In the rows, 128 means zero.
Rotation paths and how fast each direction turns (degrees each step)
Each turn is a multiple of 5 degrees from 10 to 175, or 0.
Each row of a path follows its step; steps can be skipped.
Path 1:
step 0: [131 132 119 116 135 125 113 121 137 128 116 122 123 125 131 126 130 113
 121 133 133 120 127 127 140 126 115 128 123 134 130 121 131 128 124 128
 117 131 129 129 118 129 141 130 125 124 128 123 124]
step 1: [131 137 124 127 118 116 137 123 121 122 130 137 131 135 135 137 127 144
 125 127 125 129 127 124 126 128 128 127 121 124 126 113 132 125 138 124
 120 123 117 134 131 136 130 126 131 132 119 118 138]
step 2: [119 115 128 146 140 127 124 138 129 138 121 127 124 137 131 127 128 135
 124 117 124 131 139 129 121 123 138 120 135 125 125 131 124 126 134 136
 120 131 130 118 128 126 140 133 129 129 133 124 131]
step 6: [124 129 137 132 126 139 119 137 129 136 128 125 126 123 129 136 124 126
 131 129 128 119 117 128 141 130 130 133 123 130 142 143 133 127 129 123
 122 133 119 127 123 135 119 132 132 117 140 131 140]
step 8: [127 131 116 126 136 125 125 127 114 124 131 117 125 136 121 129 128 123
 122 132 137 135 122 140 130 132 128 136 134 141 119 129 127 120 116 136
 123 127 122 131 120 124 138 139 123 133 127 124 126]
step 9: [127 135 127 127 115 127 127 134 136 123 121 131 125 137 142 119 126 133
 120 131 127 130 123 123 131 129 114 134 117 120 132 125 118 132 136 123
 127 133 123 124 112 132 127 135 132 130 125 114 121]
step 10: [125 134 124 130 137 126 129 122 124 135 133 134 138 145 127 129 138 136
 128 125 123 124 141 127 130 111 136 119 129 124 132 136 122 122 140 132
 122 125 124 130 132 129 121 120 121 123 121 126 134]
step 11: [127 126 123 125 138 134 129 132 121 135 116 117 129 129 131 131 123 135
 128 121 129 127 136 123 131 133 118 128 137 127 125 128 127 126 130 124
 131 127 145 122 141 131 142 136 132 132 123 142 117]
step 13: [124 128 137 140 132 123 130 118 140 117 123 127 131 120 133 135 133 132
 139 127 128 124 126 128 115 123 125 122 125 136 130 128 130 131 133 141
 123 120 133 139 125 141 130 121 136 140 126 124 135]
step 15: [130 141 137 142 125 121 124 131 122 131 139 127 127 111 126 124 125 127
 112 124 125 127 134 125 131 138 139 138 124 127 125 128 128 131 127 114
 128 131 132 124 124 139 126 129 131 126 140 130 130]
[127 128 130 127 125 131 129 126 127 130 128 130 129 131 128 130 130 126
 129 127 129 127 129 126 127 127 130 126 127 125 128 127 129 127 128 127
 125 126 128 133 126 129 128 132 132 128 131 126 125] => 85
[128 128 129 128 125 125 127 126 129 128 130 128 130 129 127 128 130 126
 129 131 129 127 128 130 128 126 124 127 128 127 130 128 128 129 131 129
 125 129 127 132 134 129 129 128 126 131 128 131 129] => 115
[127 128 130 125 127 129 126 130 126 129 128 125 124 129 130 127 128 124
 128 129 127 130 125 125 128 129 127 129 131 128 128 128 127 132 129 126
 126 130 128 129 128 132 130 127 126 124 127 127 128] => 125
[127 129 127 130 124 127 129 128 130 128 129 129 132 128 128 130 127 128
 127 126 123 128 131 130 126 126 132 130 128 127 127 127 125 132 127 127
 130 127 128 130 128 130 129 125 125 126 128 126 128] => 130
[130 128 126 124 128 125 130 130 127 130 126 133 128 131 126 125 130 127
 130 129 128 131 129 127 128 125 129 127 128 128 129 125 130 129 125 126
 130 130 125 129 127 128 126 126 129 129 127 129 129] => 160
Path 2:
step 0: [125 124 136 121 132 130 128 136 131 131 116 134 128 138 118 132 115 130
 131 136 129 116 116 125 129 127 137 125 127 125 126 126 124 129 132 117
 127 142 132 125 130 124 138 122 139 122 136 125 134]
step 1: [130 122 125 140 135 128 128 126 129 125 123 135 122 139 131 131 144 125
 122 134 131 120 120 138 125 126 124 124 130 130 125 136 127 127 124 134
 130 131 127 138 125 132 130 141 121 135 116 114 135]
step 2: [129 141 133 135 119 138 127 129 137 142 131 132 127 134 126 137 127 130
 128 114 127 124 128 126 149 131 126 127 134 134 126 122 118 136 136 130
 126 125 122 123 134 134 133 127 136 130 126 129 126]
step 3: [128 126 115 128 133 137 118 123 132 126 117 125 116 137 128 127 116 129
 135 126 121 123 123 136 127 132 138 127 124 118 137 120 137 128 127 129
 131 140 133 118 121 122 127 129 125 140 129 125 125]
step 6: [127 129 118 117 138 133 129 133 129 130 136 121 121 136 136 133 130 139
 122 121 127 117 128 142 125 128 130 128 137 129 128 128 132 115 119 139
 123 129 132 127 125 120 129 137 140 130 125 126 135]
step 9: [134 138 132 137 132 134 135 146 126 129 132 126 123 140 117 138 138 134
 126 137 124 126 125 134 130 132 132 137 124 120 123 134 124 122 129 133
 130 135 119 131 125 117 121 126 132 127 119 132 130]
step 11: [131 121 133 130 130 130 126 120 129 134 130 128 123 127 122 134 123 124
 125 128 124 121 125 142 129 122 125 118 135 127 129 123 132 133 130 125
 126 135 124 125 126 105 146 131 135 127 117 120 123]
step 13: [133 132 128 135 130 132 126 136 141 130 125 139 133 138 125 132 123 132
 134 121 117 125 127 129 122 137 126 125 130 126 123 133 130 129 135 132
 118 130 140 121 137 131 142 134 130 131 144 117 134]
step 14: [124 133 121 140 136 130 130 124 129 127 121 131 119 129 132 126 129 115
 127 130 122 115 126 139 134 131 131 142 135 131 127 132 124 126 125 130
 142 131 128 126 117 122 138 131 133 133 116 137 133]
step 15: [134 134 119 123 125 135 129 126 140 121 128 132 122 129 122 139 122 136
 126 115 129 117 121 113 134 121 123 123 134 123 136 121 130 129 130 132
 126 123 123 146 123 135 126 122 133 130 129 125 130]
[130 130 127 126 129 128 128 128 129 127 127 130 128 125 131 128 127 127
 130 124 128 129 130 126 128 126 128 129 128 128 130 133 130 126 125 132
 129 127 131 128 126 127 127 126 132 128 128 129 129] => 35
[127 127 124 125 126 130 128 128 127 127 127 126 126 128 128 128 130 123
 127 127 126 129 129 130 127 128 126 126 126 127 131 128 130 124 130 127
 127 125 127 129 129 132 128 131 129 126 128 126 132] => 160
[126 128 127 126 129 127 130 123 128 124 128 126 126 130 129 131 127 130
 130 127 128 129 126 128 124 129 128 129 131 130 128 129 127 129 125 127
 128 125 131 129 130 131 126 129 126 131 126 126 127] => 160
[127 131 129 125 125 131 129 126 128 131 129 130 124 126 127 130 128 125
 128 130 125 126 129 130 127 127 131 130 130 128 128 125 129 128 126 128
 128 128 127 128 130 129 128 125 129 125 125 130 125] => 120
[128 124 131 129 130 126 126 127 127 129 129 125 128 129 132 131 132 128
 129 129 126 126 128 127 127 129 128 130 128 124 132 125 127 126 126 127
 130 128 129 125 126 126 130 127 129 127 127 127 130] => 135
[126 129 128 125 129 132 128 131 125 127 127 128 127 127 129 127 127 126
 128 128 128 130 127 130 127 131 127 128 126 128 125 126 124 126 126 130
 127 131 131 129 127 127 130 124 127 130 132 124 128] => 110
Path 3:
step 0: [127 124 130 126 125 127 134 123 128 124 119 132 130 130 137 132 127 137
 131 123 124 143 123 126 137 128 124 125 117 121 124 133 128 120 125 128
 131 123 124 122 124 130 133 135 114 121 139 127 131]
step 2: [126 129 124 120 128 129 117 143 123 131 127 127 122 137 124 126 131 124
 124 124 136 127 134 138 133 127 119 117 135 129 135 125 121 129 129 128
 135 121 131 124 136 123 122 137 131 119 130 128 126]
step 3: [126 137 123 134 130 139 131 126 116 132 119 139 125 133 126 138 123 126
 127 129 138 133 134 136 127 132 130 123 137 135 130 127 130 134 131 132
 127 125 131 126 128 135 133 129 123 130 137 142 123]
step 5: [127 120 126 132 133 134 121 120 135 130 133 130 136 139 130 124 135 135
 131 120 134 124 123 128 124 125 121 125 126 132 124 124 139 130 123 123
 135 137 122 137 128 120 123 128 116 121 121 130 124]
step 6: [124 130 114 134 117 132 119 135 125 136 129 138 127 127 127 130 126 130
 133 127 134 131 120 125 137 118 126 137 122 138 128 126 131 127 130 131
 133 136 123 134 132 128 127 130 129 121 127 123 138]
step 8: [128 122 135 117 129 133 145 140 118 122 135 129 131 125 132 129 126 125
 131 126 135 133 133 120 130 128 122 127 133 126 118 131 135 133 127 131
 126 132 132 121 123 125 126 137 120 126 123 127 125]
step 9: [134 139 129 126 130 126 132 125 123 132 125 124 138 124 135 129 129 132
 132 123 133 135 115 121 118 119 123 124 127 129 132 131 135 126 139 136
 122 122 126 125 114 126 119 134 124 125 128 131 128]
step 10: [135 130 128 127 127 131 119 124 125 134 128 112 126 130 130 124 133 135
 118 122 131 128 119 122 134 121 130 131 134 131 141 130 136 124 128 123
 128 125 135 119 130 131 130 131 126 123 134 116 127]
step 13: [134 124 135 122 128 137 129 115 127 122 124 117 122 134 128 129 124 127
 132 120 130 144 131 128 130 124 124 124 127 116 126 124 129 126 126 132
 135 121 116 134 132 128 129 129 123 124 129 135 133]
step 15: [123 134 116 129 125 128 127 134 124 137 117 132 124 133 128 118 130 129
 124 127 134 134 133 135 134 123 128 119 127 131 131 132 121 130 135 118
 123 133 130 136 125 129 112 126 132 120 129 124 122]
[126 124 127 128 128 129 128 125 126 127 130 129 126 131 125 129 128 129
 129 128 125 129 124 129 127 125 125 129 124 127 126 127 127 129 125 127
 127 131 126 128 128 129 132 127 130 127 128 127 131] => 55
[127 126 127 128 129 129 126 128 130 125 126 124 129 130 125 130 129 127
 130 127 131 126 126 131 129 129 127 127 128 128 132 126 128 127 127 131
 129 127 130 128 127 132 129 127 130 128 129 133 126] => 40
[128 127 130 129 132 125 128 125 127 129 130 129 126 124 125 124 130 125
 128 126 129 130 128 129 129 128 127 127 127 128 132 127 127 125 130 126
 129 129 129 127 127 126 126 128 131 128 128 127 128] => 135
Path 4:
step 0: [129 130 131 135 122 127 141 125 133 127 136 133 123 129 127 128 137 118
 118 128 141 124 120 127 122 126 127 119 140 132 122 127 131 128 138 129
 135 118 125 125 136 118 127 123 127 129 125 144 125]
step 1: [119 120 118 122 131 129 125 124 131 128 122 130 135 123 128 131 140 131
 124 138 131 128 114 139 121 131 122 118 129 125 122 117 121 126 130 134
 132 119 133 125 135 133 134 123 116 128 125 133 123]
step 2: [134 116 121 134 124 122 132 111 126 129 126 128 126 123 130 130 144 139
 127 130 131 126 125 128 127 122 122 126 130 129 124 130 137 120 143 123
 131 127 136 134 138 121 131 135 127 127 128 123 122]
step 4: [129 122 124 134 127 134 136 130 123 124 116 120 132 126 136 138 148 121
 125 131 136 128 131 126 123 142 121 125 122 131 119 131 121 123 139 126
 130 125 131 124 126 129 124 121 128 124 123 130 128]
step 5: [138 127 130 132 125 128 140 128 126 127 131 120 129 119 131 115 141 129
 129 132 132 128 122 127 131 135 126 124 137 129 117 119 124 123 132 137
 127 133 129 135 141 120 130 120 130 129 128 134 113]
step 7: [136 117 113 134 130 124 120 126 119 138 128 128 130 118 134 126 140 128
 123 128 133 121 115 133 120 133 127 125 125 127 117 122 128 129 133 127
 135 125 132 122 139 130 137 128 125 133 129 128 132]
step 10: [128 123 122 140 134 129 132 133 119 125 121 125 132 126 126 129 139 126
 130 129 143 139 128 136 122 134 128 135 123 128 108 124 131 121 136 133
 127 136 135 128 135 124 125 126 131 122 120 130 122]
step 12: [134 123 128 132 131 133 126 128 125 131 133 137 127 134 127 131 141 121
 122 130 134 125 127 133 127 134 127 122 137 120 114 128 130 116 137 139
 140 123 123 116 132 128 128 130 127 138 132 136 133]
step 14: [121 125 126 125 130 122 127 123 129 127 119 133 132 127 125 137 140 136
 127 134 130 127 124 134 132 119 119 116 131 131 127 119 127 109 133 138
 131 128 139 131 142 124 127 131 124 125 135 127 126]
step 16: [129 125 120 131 137 129 129 131 120 133 121 128 137 130 127 129 144 120
 127 130 142 130 134 127 114 135 129 118 127 129 125 125 125 126 127 138
 131 128 135 141 129 114 121 122 131 123 124 133 127]
[128 129 130 129 129 132 129 130 127 124 129 126 128 125 128 127 129 126
 128 128 128 127 131 127 128 130 126 129 128 124 127 130 129 127 125 128
 129 129 127 130 128 128 127 124 133 125 128 131 128] => 60
[127 128 129 129 131 127 127 131 123 128 128 130 128 128 127 129 125 126
 128 124 130 128 129 129 129 125 128 131 128 127 128 126 126 125 128 131
 127 130 128 125 131 128 127 131 130 130 131 127 129] => 20
Path 5:
step 2: [131 127 128 121 114 120 124 123 138 121 124 137 132 145 131 129 117 129
 129 123 121 127 121 119 133 127 135 134 123 131 120 124 130 123 123 130
 122 128 123 133 128 137 130 136 123 136 134 133 125]
step 4: [129 126 126 130 127 122 139 131 127 120 121 124 130 124 125 122 122 130
 136 125 133 132 119 134 130 125 125 129 129 130 136 128 123 118 144 138
 130 118 131 118 140 122 129 117 130 132 118 127 132]
step 6: [138 125 125 130 131 131 119 121 126 137 123 135 124 131 126 127 127 132
 141 127 131 130 124 133 115 134 123 121 120 128 128 123 135 135 121 130
 128 126 124 121 114 131 127 140 143 133 125 127 123]
step 7: [129 136 127 130 127 127 120 123 127 130 122 135 130 127 144 135 139 128
 118 126 129 139 134 132 130 141 131 121 118 131 120 130 122 117 133 126
 126 134 132 134 139 129 123 130 137 130 126 126 126]
step 9: [130 137 132 128 128 123 135 131 123 118 134 124 125 118 121 118 126 124
 123 131 126 128 124 129 123 126 122 139 112 129 122 112 125 127 119 133
 122 133 132 121 129 137 128 127 118 129 135 132 130]
step 10: [121 121 117 127 129 127 112 137 118 129 122 125 135 132 125 127 123 132
 125 141 130 134 123 125 116 120 126 146 127 128 129 129 136 125 131 124
 125 122 135 134 131 124 133 128 130 134 126 128 127]
step 13: [134 133 129 136 121 137 129 128 120 117 123 129 136 124 127 130 121 121
 118 131 127 128 123 135 128 130 130 116 133 135 121 130 130 133 118 125
 124 140 125 129 120 119 131 140 125 131 123 135 121]
step 14: [132 127 124 128 126 117 119 130 134 138 130 126 123 131 136 130 123 116
 119 122 118 136 131 123 124 126 120 132 129 132 116 126 118 131 123 116
 131 127 122 117 123 122 132 123 131 130 127 137 132]
step 15: [127 133 131 121 118 115 127 131 132 131 130 131 131 127 125 132 121 141
 132 127 129 122 126 127 136 127 134 139 133 137 117 127 124 131 136 132
 125 139 128 129 141 130 126 127 133 136 142 129 133]
step 16: [120 121 127 140 125 129 127 126 131 129 125 125 129 132 120 124 128 128
 123 127 122 124 125 138 127 130 123 137 145 128 137 118 130 127 123 140
 140 128 140 127 133 135 124 125 121 124 134 125 129]
[126 129 124 122 128 128 126 127 129 125 128 127 129 127 127 130 129 125
 129 128 129 128 127 127 129 123 130 128 127 129 129 127 127 130 127 127
 129 128 128 129 129 128 127 129 124 128 123 130 126] => 35
Path 6:
step 1: [127 125 128 114 128 125 131 128 146 123 128 129 123 127 135 136 118 137
 132 122 139 131 129 129 128 135 137 131 119 119 136 133 131 132 139 132
 126 126 127 138 114 124 126 123 125 123 129 137 127]
step 4: [134 135 126 124 118 124 122 128 120 131 136 142 134 127 128 139 122 130
 132 133 130 127 135 140 123 128 132 131 128 136 124 118 124 125 125 128
 124 135 124 146 117 123 122 125 119 124 124 123 131]
step 6: [131 134 133 139 134 123 132 118 140 113 127 124 141 121 118 128 124 131
 137 119 134 125 131 130 130 128 132 129 126 118 138 120 127 126 133 136
 127 117 130 124 122 131 128 137 131 124 121 126 122]
step 8: [122 121 125 127 131 140 132 131 125 122 129 121 128 143 123 134 138 127
 131 133 119 123 129 133 133 142 118 133 126 129 135 123 130 129 121 129
 123 138 114 127 119 126 138 127 138 124 130 131 125]
step 9: [127 132 119 128 132 134 121 121 118 113 137 127 129 127 119 145 132 130
 132 122 141 127 129 123 127 125 133 129 119 131 126 122 123 124 128 114
 133 136 129 130 125 133 121 131 130 132 133 116 129]
step 10: [122 133 119 115 132 127 131 138 129 135 132 133 134 130 119 124 115 125
 130 128 126 132 123 125 131 138 126 117 116 123 126 133 128 133 133 128
 135 123 132 141 122 126 113 117 127 122 127 120 121]
step 11: [130 121 132 121 125 121 127 123 130 133 120 126 138 133 114 121 118 130
 116 123 129 129 125 126 124 133 129 124 131 126 144 123 129 130 128 126
 131 130 123 127 116 131 146 139 124 130 136 123 122]
step 12: [122 126 130 129 122 122 120 126 127 124 120 132 123 126 132 143 133 128
 133 127 142 131 120 141 130 134 133 125 123 113 144 127 125 125 129 130
 131 125 143 129 129 124 134 130 136 134 128 135 132]
step 13: [130 133 119 125 119 125 137 128 126 128 132 128 118 128 122 136 123 129
 132 139 125 139 142 136 145 144 128 124 136 128 122 124 126 127 127 135
 123 133 127 138 130 131 130 132 129 122 129 129 125]
step 16: [131 125 127 130 131 124 126 138 137 135 132 123 129 115 113 127 119 124
 121 125 132 121 136 125 131 133 134 121 118 122 126 130 125 120 113 132
 127 128 123 134 122 119 133 131 122 121 137 135 132]
[124 128 126 127 129 127 126 134 128 129 128 127 127 129 131 128 131 126
 129 126 130 128 127 126 128 126 128 128 127 126 131 129 130 130 127 129
 129 126 128 130 129 127 127 125 132 125 125 131 127] => 160
[127 131 131 127 127 129 129 130 128 126 123 127 128 127 131 125 131 133
 129 127 129 127 127 129 130 129 127 128 127 128 130 127 126 125 124 125
 129 130 128 126 126 130 126 128 129 128 130 128 131] => 110
[126 127 126 131 127 126 125 129 124 123 128 127 126 125 127 129 127 131
 130 126 127 124 129 129 128 127 126 127 126 126 128 128 125 130 131 129
 128 128 132 126 130 128 128 130 126 126 126 127 128] => 120
[124 129 127 127 129 125 131 126 130 128 130 125 129 128 127 128 129 127
 130 129 128 126 128 126 126 127 127 126 129 131 130 128 125 129 127 128
 126 129 127 127 127 130 128 133 126 127 130 133 127] => 135
[130 127 128 130 128 126 127 126 131 130 129 128 128 128 128 125 125 129
 124 123 127 125 125 126 128 130 131 127 127 124 130 128 125 128 127 128
 126 125 129 130 126 131 127 126 128 128 127 129 129] => 70
[127 124 131 129 130 128 126 129 126 129 130 130 126 126 130 131 128 128
 130 129 131 125 128 128 131 132 130 131 128 129 128 129 128 129 125 125
 124 130 127 131 128 128 130 129 127 130 129 130 129] => 90
Path 7:
step 2: [122 131 127 137 136 132 115 134 126 131 128 122 136 119 121 123 118 135
 126 128 122 123 131 136 128 124 132 134 136 142 130 126 118 126 130 137
 128 132 123 123 132 131 132 121 124 124 128 128 122]
step 3: [124 120 126 136 126 131 134 123 126 134 132 119 136 136 131 132 129 125
 127 125 125 125 121 129 119 130 139 126 119 132 127 129 123 118 138 121
 121 127 131 128 112 126 132 125 131 125 139 116 128]
step 4: [129 123 121 123 122 136 138 127 128 124 121 130 126 125 120 115 127 128
 132 126 119 110 137 134 132 132 123 131 126 130 118 129 133 128 121 122
 137 130 131 132 120 129 127 126 122 127 131 129 119]
step 6: [120 129 135 119 139 129 130 124 122 129 135 135 127 128 114 128 137 133
 119 136 117 126 122 130 120 129 137 132 126 137 133 137 127 122 130 128
 131 123 121 130 118 128 123 125 134 128 136 124 128]
step 8: [130 125 135 129 126 126 131 131 137 120 129 127 131 119 126 115 127 140
 135 114 124 125 125 132 135 127 139 128 127 133 133 135 132 134 133 114
 118 133 129 125 128 124 129 121 124 132 133 124 136]
step 9: [125 139 118 121 129 130 123 127 120 125 133 134 126 134 115 126 130 132
 122 128 125 120 132 128 126 127 126 129 122 136 128 132 120 113 130 124
 126 131 136 122 132 141 138 123 125 128 125 122 133]
step 13: [131 122 120 126 137 134 130 137 128 128 133 128 123 116 118 127 129 139
 128 127 115 131 132 129 126 135 131 126 128 136 119 129 132 123 136 131
 127 124 130 131 140 128 121 118 140 132 126 130 126]
step 14: [131 122 126 132 125 126 121 129 128 127 123 133 132 133 126 133 127 128
 139 117 128 126 129 135 131 128 133 125 127 132 129 117 124 110 123 137
 109 133 120 129 126 129 134 128 129 122 130 116 127]
step 15: [133 123 123 125 125 138 142 130 124 127 133 124 138 126 120 118 134 134
 133 127 136 130 131 126 133 131 131 126 130 128 142 130 124 119 132 119
 139 138 128 137 121 128 128 128 125 134 128 122 125]
step 16: [123 131 109 132 129 128 126 136 130 126 133 130 133 120 126 132 136 122
 123 123 124 128 143 122 126 132 122 133 124 132 124 124 144 121 121 127
 131 127 132 124 132 130 134 128 132 133 136 127 128]
[127 129 126 130 133 129 128 127 128 124 129 129 129 127 128 129 129 127
 126 127 129 128 126 128 122 128 129 124 126 127 128 129 126 127 130 125
 129 129 128 130 127 131 129 132 128 130 128 131 127] => 115
[129 128 126 125 127 131 128 126 127 130 127 129 129 126 127 128 129 125
 129 128 130 125 128 126 125 128 126 129 127 127 129 127 129 130 127 130
 126 129 130 128 125 127 130 129 125 134 126 124 127] => 65
[127 130 128 127 126 128 123 128 130 127 128 128 129 131 131 129 127 127
 125 127 127 128 133 125 127 130 129 127 127 127 127 124 128 125 130 130
 127 130 131 126 127 127 131 129 129 126 128 129 126] => 160
[128 125 125 128 129 126 128 129 128 129 126 128 128 127 130 126 129 127
 127 128 123 127 128 128 129 132 128 126 133 126 123 130 130 129 127 129
 129 128 128 129 128 128 132 130 130 130 126 128 129] => 120
